In the data rows, 128 means zero.
Here are some numbered points:
[144, 160, 158, 166, 146, 152, 158, 165, 169, 165, 190, 213] 0
[142, 165, 186, 164, 150, 180, 184, 161, 159, 161, 151, 138] 1
[170, 159, 144, 166, 156, 170, 155, 145, 149, 144, 158, 141] 2
[162, 166, 158, 159, 161, 149, 149, 178, 165, 149, 154, 202] 3
[145, 176, 173, 173, 161, 156, 194, 138, 149, 168, 182, 162] 4
[153, 162, 176, 160, 164, 155, 228, 151, 161, 168, 182, 160] 5
[145, 150, 183, 168, 162, 150, 198, 148, 162, 170, 174, 158] 6
[148, 168, 158, 172, 146, 176, 155, 181, 160, 154, 162, 164] 7
[154, 157, 171, 174, 136, 173, 197, 155, 163, 146, 150, 150] 8
[158, 164, 149, 169, 149, 165, 134, 196, 169, 168, 148, 189] 9
[245, 144, 149, 151, 168, 174, 153, 162, 160, 149, 141, 140] 10
[164, 159, 153, 181, 164, 150, 141, 187, 174, 221, 176, 193] 11
[215, 182, 180, 161, 235, 160, 171, 138, 146, 150, 159, 141] 12
[162, 195, 179, 158, 167, 153, 208, 140, 149, 169, 193, 148] 13
[186, 159, 154, 173, 168, 157, 173, 141, 148, 146, 166, 146] 14
[162, 151, 177, 153, 148, 175, 191, 169, 159, 146, 146, 146] 15
[145, 154, 166, 164, 149, 154, 154, 166, 169, 217, 172, 201] 16
[138, 162, 160, 165, 149, 151, 149, 167, 164, 197, 185, 227] 17
[146, 173, 146, 154, 150, 161, 149, 189, 173, 191, 164, 170] 18
[193, 151, 192, 155, 188, 155, 191, 157, 159, 158, 154, 151] 19
[165, 173, 149, 155, 153, 167, 141, 208, 163, 151, 150, 173] 20
New points follow, each followed by the numbers of its two nearest points above by angle, nearest first.
[167, 159, 140, 160, 186, 154, 148, 174, 156, 166, 165, 161] 11 18
[187, 150, 165, 149, 188, 153, 167, 150, 167, 158, 160, 162] 19 14
[211, 150, 167, 150, 169, 181, 156, 165, 161, 146, 146, 148] 10 19
[201, 161, 157, 150, 204, 161, 160, 146, 154, 144, 161, 147] 12 14
[159, 150, 179, 162, 182, 159, 163, 160, 158, 156, 151, 161] 19 6
[171, 151, 151, 167, 202, 153, 141, 168, 172, 170, 174, 203] 3 11
[156, 186, 167, 155, 168, 164, 163, 153, 151, 147, 177, 145] 13 4
[161, 151, 169, 151, 154, 166, 163, 153, 162, 159, 173, 154] 6 15
[186, 155, 170, 148, 169, 173, 160, 168, 161, 152, 141, 142] 19 15
[183, 156, 148, 156, 216, 145, 150, 171, 165, 173, 188, 198] 3 11
